Where one turn sends some rows of the set: a few examples, then the rows asked
Q_430: [-24  -6  37   8  11  46 -47  -5   3  -3 -14 -32  57 -27  31  42  21 -22
 -12  30  12 -34   5 -18   3]
Q_148: [ 26  32  44  15 -17   9  -1   6  11 -28   3  39  68   0  -8  -3  27 -29
  -6   6  -4 -17  12 -35  22]
Q_860: [ 36  51  33   9   4 -20 -15 -17   6 -18   6  14  59  13  19  16 -23 -52
   5 -17  16 -14   8 -29  -5]
Q_224: [ -4  56 -25 -45  18   8   5   7 -15 -28 -15  -8  26  -4 -19   4   2  21
 -19  18   8 -66 -20 -31  29]
Q_918: [ 20  37 -37 -10   0  12  -8   1  17 -38 -12 -16  12   5  -3 -13 -11  -7
  14  -5 -17 -71 -39  -1 -10]
Q_424: [  1  64 -64 -41  27   5  11  -4 -23 -18 -20  -8  11   8 -16   9  -6 -13
  -9 -21   5 -43 -15 -41  -6]
Q_454: [-32  -2  21  15  22  58 -23   2   8 -24 -20 -20  63 -18   5  46  44 -42
 -35  22  21 -14  19 -26   1]
Q_462: [  0  39  -6 -31  23  19 -18   6  12  13 -23 -27  52  22  20  23 -17  -4
 -14 -39 -65 -52   9  13  24]
Q_660: [-14  34 -28 -43  31   3   1  29  12 -13 -12 -43  39  39   8   8  -2 -38
 -26 -59 -29 -33  24   6   4]
Q_237: [ 23  52 -10  26  18  10  -3  16 -27   4 -70  -1  12   6   1   0 -31 -34
  17  28   0 -34   4   2  21]
Q_786: [-31   6 -16  12  22  45 -33   0   2  -1 -12 -34  31 -12  15  41  32 -70
  -8  -8  17  12  22 -39 -38]
Q_553: [ 19  45  33  13  -8  30  -1  -2  11 -21  20  47  41   2 -24  11  27 -38
 -21   3  -9   6  27 -43  15]
Q_913: [ 22  41 -63  10  14  35  14 -12  22 -45 -29   0  12   7 -20  12  -7 -29
 -14 -12 -26 -47 -24  -9 -40]
Q_679: [-27   4   5  22  26  50  10 -24  -7 -36 -50 -18  67  -7 -12  14  47 -47
 -56 -16 -13   2  13 -30 -20]
Q_211: [  9  46 -14  24  21  30  13  35  -4 -37 -32  -2 -15   0 -31  -4 -16 -42
 -20  33   7  -6  24   8  29]
Q_708: [ 34  41  43   2  -9 -20 -16  -6   0  -9  -1  25  74   5  16   6   3 -29
   9  -5   8 -23  11 -39  14]
Q_342: [  2  42 -26 -24  31  41  -4   3  18  11 -27  -8  33  25   1  31  -3 -22
 -25 -53 -75 -33  22   4  -3]
Q_54: [ 17  62 -18  31  29  36   4   8 -12  -9 -45   2 -15   2 -14  15 -46 -45
 -13  28  -5 -10  23   5  16]
Q_461: [ 16  33 -24   5   1  42  15  -5  30 -61 -18   5  25  -7 -24   9   2   4
 -23  21 -23 -67 -27   4   5]
Q_264: [-25  -3   4  27  17  69 -25  -9   6  -4 -31  -9  51 -21   7  53  38 -54
 -23   9  -5  -2  20 -31 -26]
Q_163: [-20  14 -19  14  18  47 -10 -29  -6   7 -35 -14  26  -6  -6   8  32 -50
 -20 -33 -37  13   8 -45 -36]
Q_50: [-27  24  24 -15   8  13 -46 -27  -5  11   8 -60  15 -13  28  -2 -11 -16
  -8 -22 -16 -24  -8 -24  -1]
Q_76: [-19  29 -23 -29  34  30  17  33  20 -27 -23 -23  55  32 -18  16  25 -34
 -51 -50 -40 -17  31   9  10]
Q_128: [ 24  55  15  21  -3  20  -5 -12  23 -23  29  37  23  11 -20  21  -5 -60
 -25 -14  -4  14  31 -32  -9]
Q_899: [-21   8  40  11  23  44  -8 -39  -5 -22 -47 -17  77 -19   5  26  19  -7
 -58  10 -16 -28  -5 -14  15]
Q_857: [ 15  36  -6  21   9   8  11  45 -20 -24 -53  -6  17   0 -13 -21  -2 -39
   8  34  12 -27   7  -3  25]
Q_41: [ -3  31   0 -20  31  50   2  13  19  -5 -31   0  60  22  -3  28  12  -4
 -34 -26 -73 -42  17   8  25]
Q_386: [  0  60 -53 -20  33  35  33  -8 -12 -36 -29  16  23   4 -33  29   5  -1
 -49   2  -3 -35  -4 -35   6]
Q_588: [-29  11  43  -8  14  14 -23 -22   3 -31  -6 -59  58 -15  19   2   1  -5
 -44   5   5 -37  -8  -6  15]
Q_250: [ 10  43   0  23  10  40   4  31 -10  -9 -47  16  -3  -6 -22  -5  -8 -23
   3  45 -20 -20  13  -4  36]
Q_86: [ 16  53 -20  26  25   6   8  21 -18 -29 -55 -14  -1  11   0   3 -42 -55
  -6  22  22 -19  16   6  11]
Q_944: [-37  16 -15  -6  10  14 -31 -17  -6   1   2 -57   5   1   5  -9  15 -51
  -3 -45 -17   6   6 -35 -32]
Q_51: [-15  23  -1 -40  25   7  10  37  15 -29 -21 -39  68  28   5   7  16 -16
 -38 -36 -27 -45  15  15  29]
Q_881: [-21  10  -4   8  16  36 -52  -9   0  19  -9 -37  28 -13  35  37   7 -52
  14  -9   1 -10   6 -35 -30]
Q_895: [-29   1  20  -6  10  18 -50   7   0  -3   0 -57  45 -16  35  31  15 -40
   4   9  26 -21   4 -28  -1]
Q_916: [ 30  66  16   9   8   0 -14 -26  11 -15  20  25  28  16   5  31 -24 -58
 -13 -22   6  -1  27 -37 -14]

Q_553 moves to Q_148
Q_660 moves to Q_342
Q_881 moves to Q_786
And these:
Q_50 moves to Q_944
Q_913 moves to Q_386
Q_250 moves to Q_857

Where one turn sends some rows of the set: a few examples, then the rows asked
Q_914: [  2  30  -7  48  62   2  -7  17  10 -10  61 -30 -14  -7  10  33]
Q_141: [-28  40 -29   7  24 -69  -4  -7  50 -31  48 -15   3  -7  19 -13]
Q_395: [-27  20 -38 -61  43 -21  38  -6  27  28  66 -26 -47 -37  -7  42]
Q_136: [-48  68   0  -2  24 -47  33  -3  65 -10  37 -12 -14 -20  16  -8]
Q_849: [  0  51 -25 -33  36 -24  19 -27  59   4  65 -82  -6  33   2  20]
Q_900: [ 12  29  -9  45  70   9   5  16  18   2  63 -29 -33  -5  -8  32]
Q_865: [-44  -2 -42 -23  24 -25  26  11 -13   0  53 -35 -14   0  22  17]
Q_322: [ 18  33 -29  14  64 -43  -6 -25  53  30  53 -18 -12 -14 -49 -16]
Q_864: [-41  16 -41 -47  31 -34   2 -18  -7  11  67 -19  -4 -34  22  39]
Q_774: [-47  54 -16 -24  27   0  -5 -24  28   3  52   2  28 -14 -52  20]
Q_531: [-30 -10 -44  -9  38 -16   9  -1 -26  23  56 -34  -1  -5   5  15]
Q_353: [-16  47 -42  -1  21 -44  17  26  50 -44  34 -38 -39 -26  14  24]
Q_692: [-64  61 -17 -38  15  -3  20 -10  52 -14  48  -4   0 -12 -36  27]
Q_933: [-16  14 -40 -48  54 -17  16 -19  11  47  69 -24 -30 -38 -22  40]
Q_542: [  4  33  -8  35  62  10  22  25  34  -6  59 -34 -49  -6  -2  36]
Q_500: [ -1  32 -31  22  45 -58 -26 -27  34   3  53 -13  22 -11 -16 -19]
Q_803: [ -2  48 -27 -20  33 -28   0 -34  44   8  67 -80  20  32   3  17]
Q_144: [ 30  31 -43  17  59 -19   2   3  36  19  44 -43 -35 -33 -51  18]
Q_813: [-42  60  -2  16  27 -49   0 -17  39   0  37 -11  21 -19  15 -17]
Q_993: [-43  22 -38 -60  27 -32  27  -7  18   6  65 -22 -33 -32  19  43]
Q_634: [-22  11 -40 -39  47 -25  -4 -25  -9  37  69 -20  -4 -41  -7  37]
Q_949: [  7  47 -26 -23  44 -20   4 -34  45  18  67 -78  13  30  -9  20]
Q_487: [ -6  56  -3  13  60 -28  22 -23  59  45  41 -15 -17 -25 -42 -15]
Q_618: [-11  35 -43  17  25 -46 -24  12  18 -37  37 -32   6 -29  16  17]
Q_134: [-16  54  -2  25  51 -36  -8 -31  31  32  40 -10  20 -27 -21 -18]
Q_464: [-59  57 -16 -30  17  -7   0 -17  32 -12  50   0  23 -14 -32  26]
Q_731: [ 10  44 -42  -2  42 -28  33  24  62 -10  37 -47 -64 -27 -29  19]
Q_670: [-14 -10 -40 -16  50  -6  23  -1 -17  45  59 -36 -24  -5 -25  18]
Q_604: [ -8  53 -26 -29  30 -29  10 -29  50   0  62 -78   8  34  11  22]
Q_258: [  6  42 -28  -2  55 -41  32  -7  82  11  48 -21 -52 -10 -39 -11]
Q_486: [  8  49 -26 -28  42 -20  14 -33  56  19  65 -81  -5  28 -11  19]
Q_675: [ 15  30 -44  28  48 -33 -34  -3   7   4  45 -37   7 -33 -26  11]
Q_547: [-39   2 -42 -34  28 -19  50  19  10   5  54 -36 -44   3   9  22]
Q_122: [-12  31  -9  41  51  -4   4  23  17 -26  60 -27 -23  -2  25  36]
Q_364: [-22  -3 -42 -27  44  -5  49  16   9  32  55 -40 -49  -1 -19  20]
Q_209: [ -7  36  -6  30  53   0  17  28  33 -24  59 -30 -45   0  19  38]
Q_909: [-29  66   1  -4  45 -32  47  -4  79  19  38 -18 -37 -19 -20 -11]
Q_739: [-38  56 -17 -26  37   8   8 -21  39  17  52  -3   5 -15 -66  23]
Q_178: [-21  47 -24 -11  31 -57  30   2  82 -29  45 -20 -41  -5   3  -9]
Q_66: [-46  59 -15 -38  27   3  25 -11  57   3  51  -6 -11 -14 -59  28]

Q_353 moves to Q_731
Q_531 moves to Q_865
Q_634 moves to Q_864
And these:
Q_141 moves to Q_178
Q_774 moves to Q_464
Q_134 moves to Q_813
Q_914 moves to Q_122
Q_604 moves to Q_849

